In the rows, 128 means zero.
Turns, then the turns between two rows, first turn first; the first pair answered:
turn A:
[ 90 107 140 140 126 146 136 131 124 124 155 154]  ->  [ 85 138 142 134 146 158 143 113 129 126 142 124]
[134 157 114 135 126 119 117 109 147  96 141 130]  ->  [149 172 124 132 106 130 143 142 136 127 131 117]
[134  87 111 124  97 103  89 141 121 121 153 157]  ->  [116 154 111 112 155 126  96  88 139 111 127  94]
turn S:
[125 114 108 126  88 139 124 179 124 162 114 140]  ->  [ 98  84 113 120 114 135 115 164 122 148 130 159]
[124 138  96 115 149 164 125 131 139 165 139 113]  ->  [147 126  76 136 117 145 107 130 146 143 143 128]
[122 200 101 139 128 131 155 132 154 126  80  88]  ->  [105 128  82 157 129  98 106 102 164  67 116 155]
turn B:
[112 178 119 127 166 145 111  84 140 100 111  78]  ->  [125 128 154 115 112 155 158 189  93 179 123 118]
[110 119 123 118 141 119 129 110 144 126 173 150]  ->  [120 111 123 122 119 118 133 130 141 136 173 160]
[ 94 146 139 104 177 145 142 101 128 124 121 102]  ->  [150 114 134 126  84 124 148 177 113 154 124 140]
Then:
(two turns a pair)
[122 139 124 121 167 149 140 145 143 150 118 128]  ->  [121 144 117 124 175 144 128 128 154 132 120 124]
S B
[112 153 155 121 137 119 110  86 148 113 152 140]  ->  [147 149 161 126  84 119 131 143 133 150 149 148]
S A
[115 117 148 104 140 145 172 159 102 171 129 138]  ->  [ 93 139 142 102 185 147 156 105 120 137 128 116]
A A
[137  88 125 123 117 108 143 169 110 154 149 159]  ->  [157 137  92 146 119  94 105 105 147  96 129 127]
S B
[111 123 140 147 106 116 131 160 119 147 132 141]  ->  [103 161 141 138 133 131 137 136 127 144 117 106]
A A
[ 78 155 146 107 169 137 137 128 132 138 113  84]  ->  [ 91  72 139 128 116 106 114 163 123 124 147 163]
B S
[146 104 101 145 121 109 100 115 135 102 135 151]  ->  [160 161 115 127 122 139 140 141 126 150 106 100]
B S
[133 174 137 102 109 143 150 139  92 185  93 122]  ->  [ 98 164 120 107 165 129 106  60 119 119 106 128]
A A
[105 125 133 114 142 152 149 137 123 144 129 130]  ->  [131 125 102 137 112 129 116 116 144 103 128 141]
S A
[ 97 141 156 112 136 127 154  94 146  97 142 117]  ->  [ 99 116 149 120 120 115 141 100 147  87 153 143]
B A
[148 148 120 115 129 128 125 124 127 123 117 112]  ->  [131 136 122 113 148 127 119 113 127 116 126 120]
A B
[ 86 121 153 105 165 153 145 122 136 141 145 124]  ->  [118 169 134 119 143 149 140 107 151 130 121  86]
S B
[133  89 111 141 140  94 108  98 140 122 150 163]  ->  [137  79 117 140 128  96 113 120 131 137 155 170]
B B
[114 113 156 105 142 149 166 161  97 166 141 125]  ->  [123 154 116 131 157 128 117  74 141  86 129 100]
S B
[132  69 136 122 115 118  98 146 105 126 163 171]  ->  [138 180 137 107 156 152 126 111 121 146 115  69]
B A
[103 130 152 110 150 152 160 136 100 156 125 125]  ->  [ 89 119 144 113 172 143 140 103 113 127 134 135]
A A
[115 127 117 107 151 150 134 131 118 165 125 120]  ->  [136 114  89 137 119 122 100 116 137 124 132 144]
A B
[111 136 124 121 148 160 128 106 125 161 132 129]  ->  [128 124 104 142 123 138 100  94 138 130 136 144]
B A
[124 103 116 145 121 121 108 138 112 116 145 148]  ->  [108 102 132 130 143 133 124 146 102 135 143 143]
S A
[152 148 129 126 123 111  95 105 150 107 120  92]  ->  [130 155 145 110 151 127 116 112 139 129 118  80]
A B
[159 185 106 152 115 117  94  77 155  73 100  99]  ->  [146 179 159 113 113 157 169 171 105 179  98  94]
S A
[118 106 130 113 146 135 136 148 117 129 125 147]  ->  [111 117 123 115 159 134 127 121 129 114 121 138]
B B
[119 122 113 133 151 105 100  78 134  79 131 139]  ->  [153 105 107 146  96  92 101 124 126  96 133 161]
B B
[153 140 133 125 150 150 149 124 128 142 131  92]  ->  [144  93 142 123 139 140 146 147 116 146 150 133]
A S
[104 139  86 148 156 155 119  87 135  97 143 137]  ->  [149 179  86 150 107 163 147 132 127 137 119 110]
A B
[137 172 130 123 127 139 144 138 130 138 108  89]  ->  [ 89 107 145 111 170 135 131 124 121 121 140 137]
S B
[128  92 136 124 187 131 148 139 130  99 159 155]  ->  [196 149 108 150 119 121 145 153 147 101 128 121]
A S
[123 113 147 130 126 131 135 149 118 149 147 148]  ->  [146 164 125 141 126 130 122 116 139 129 126 111]
B A
[124  73 144 135 106 117 121 118 139 118 154 141]  ->  [113  73 155 123 120 130 134 127 128 136 154 135]
S A
[124 127 128  99 152 136 144 115 130 136 121 110]  ->  [122  97 121 107 147 123 128 111 133 119 136 138]
A A
[145 172 119 129 135 137 131 103 146 108 122 100]  ->  [156 171 132 124 114 144 153 144 130 142 120  99]
S A
[130 162 125 111 138 123 100  81 159 123 103 129]  ->  [141 113 122 124 102 106  91 113 150 123 123 177]
A A
[114 146 131 111 153 138 136 109 128 135 115 112]  ->  [124 106 117 130 126 112 111 113 135 109 134 155]
B A
[124  92 116 153 113  97  95 116 146  85 134 158]  ->  [128 147 151 119 121 143 165 172 117 171 105 105]
A B
[141 137 103 133 115 103 118 104 136 102 129 135]  ->  [127 159 126 109 142 132 154 125 120 144 118 106]
A B
[153 115 133 114 102 129 152 189 111 155 116 143]  ->  [122 159 137  96 166 151 155 137 126 143 101  95]
A S
[123 166 160 123 114 145 180 174 133 189 123 117]  ->  [113 174 118 148 149 116 113  69 180  90 129 117]
S A
[112 104 124 125 171 115 121 105 146 110 136 177]  ->  [137 143 142 113 143 138 167 162 121 174 112 145]
B S
[136 118 131 135 142 152 156 152  93 123 151 119]  ->  [126 113 124 139 162 147 140 125 101  98 155 116]
B S
[143  88 124 127  82 121 136 153 126 129 151 166]  ->  [158 121 100 142  81 111 116 113 151  94 138 144]
S B
[ 85 112 123 101 144 154 130 163 107 140 139 122]  ->  [109 162  92 120 135 144 106 119 136 102 121  90]
S B
[144 169 101 109 119  95 163 145 106 142 135 103]  ->  [103 127 118  94 156  99 164 140  96 140 156 130]
A S
[139 101 112 139 113 112 100  91 144  84 147 159]  ->  [128  96 155 106 119 145 159 161 103 167 142 152]
S A
[127 142 111 136 147 126  97  86 157  88 130 115]  ->  [153 135 138 122  97 140 148 178 118 166 126 119]
S A
[108 132 154 105 150 139 149 157 110 157 126 122]  ->  [134 134 110 142 125 104  95 105 143  86 130 135]
S A
[126 129 118 142 122 127 123 125 147 127 124 136]  ->  [117 128 119 135 134 129 121 120 147 127 125 137]
A S
[163 122 123 139 136  95 115 110 148  99 123 164]  ->  [175 165 134 125 125 118 151 140 134 142 100 125]
B S
[144 119 119 140  79 109 111 143 143 110 136 154]  ->  [117 152 152 107 126 150 156 158 123 156 122 114]
B A
[170 105 136 146 122 147  75 137 121  91 136 179]  ->  [155 138 170 115 149 186 127 171  99 154 119 139]
A B
[127 141 124 129 132 131 137 124 127 139 131 119]  ->  [130 142 121 132 130 130 134 121 128 134 130 118]
B B
[ 95 127 151 102 165 148 160 142 117 137 125 141]  ->  [145 127 105 147 107 110 110 117 147  80 124 159]
S A
[116  77 121 162 130  83 113  68 165 102 129 182]  ->  [176 137 131 159  62 106 168 147 144 181  92 138]
S B
[128 118 116 152 113 118  85  99 129  95 131 122]  ->  [148 147 131 143  89 136 124 147 111 147 114  95]
B S
[147 133 155 135  94 120 126 172 107 152  96  87]  ->  [ 97  84 150 137 147 103  83 112 121  91 126 126]
S B
[113  91 134 118 152 117 121 120 123 115 145 143]  ->  [165 139 113 138 102 113 120 128 136 114 119 111]
A S
[141 114 111 167 122 101  97  98 129  94 121 140]  ->  [122 110 156 133 134 136 157 160  89 170 118 131]
S A
[117 136 128 133 127 140 141 143 124 165 118 111]  ->  [120 139 109 146 133 125 110 102 143 124 121 111]
S A
[179 128  93 163  64 136 134 175 132 106 171 151]  ->  [172 201 100 145 103 165 158 148 141 121 139  82]
A A
[122 126 108 137 141 112 107 102 138 104 134 133]  ->  [141 134 126 128 111 126 144 160 114 158 125 124]
S B
[ 97  93 122 105 150 122 121  95 147 114 137 147]  ->  [151 152 119 110  99 136 152 134 142 155 103 100]
S B
[131  96 131 152 102 138 117 152 123 125 130 157]  ->  [131 156 135 136 129 162 138 136 126 142 103 100]
B A
[155 130 136 159 100 134 119 157 135 131 146 122]  ->  [132 105 134 156 123 129 105 138 137 110 162 143]
S B
[148 109 121 138 113 126 151 151 125 126 132 134]  ->  [119 111 128 126 158 133 145 120 132 112 135 124]
S A
[133 143 159 129 137 136 126 101 142 139 117 107]  ->  [119 121 168 122 144 139 132 114 133 150 123 121]
S B
[127  96 126 128 127 119 134 143 116 140 139 149]  ->  [115 137 127 117 162 135 142 116 125 139 121 110]
B S
[142 115 133 110 140 136 117 124 134 131 164 124]  ->  [159 125 129 115 121 135 117 135 136 136 157 120]
A B
[126 104 125 132 123 113 111 119 133 103 137 148]  ->  [153 135 126 131  96 120 132 146 128 129 120 124]
S B
[163 111 147 125 143 117 131 138 142 103 129 149]  ->  [167 137 147 123 151 124 133 123 150 102 119 129]
A S
[122  97 142 107 102 140 164 185  97 170 127 145]  ->  [125 173 133 102 132 156 168 141 119 160  95  77]
A S
[ 90 115 128 116 165 144 120 125 116 113 132 131]  ->  [111 126 106 133 142 130  97 108 130  87 127 130]
B B
[ 87 179 141 110 205 151 140  68 140 131 109  55]  ->  [105  47 116 151 134  89  77  89 139  74 166 183]
B A
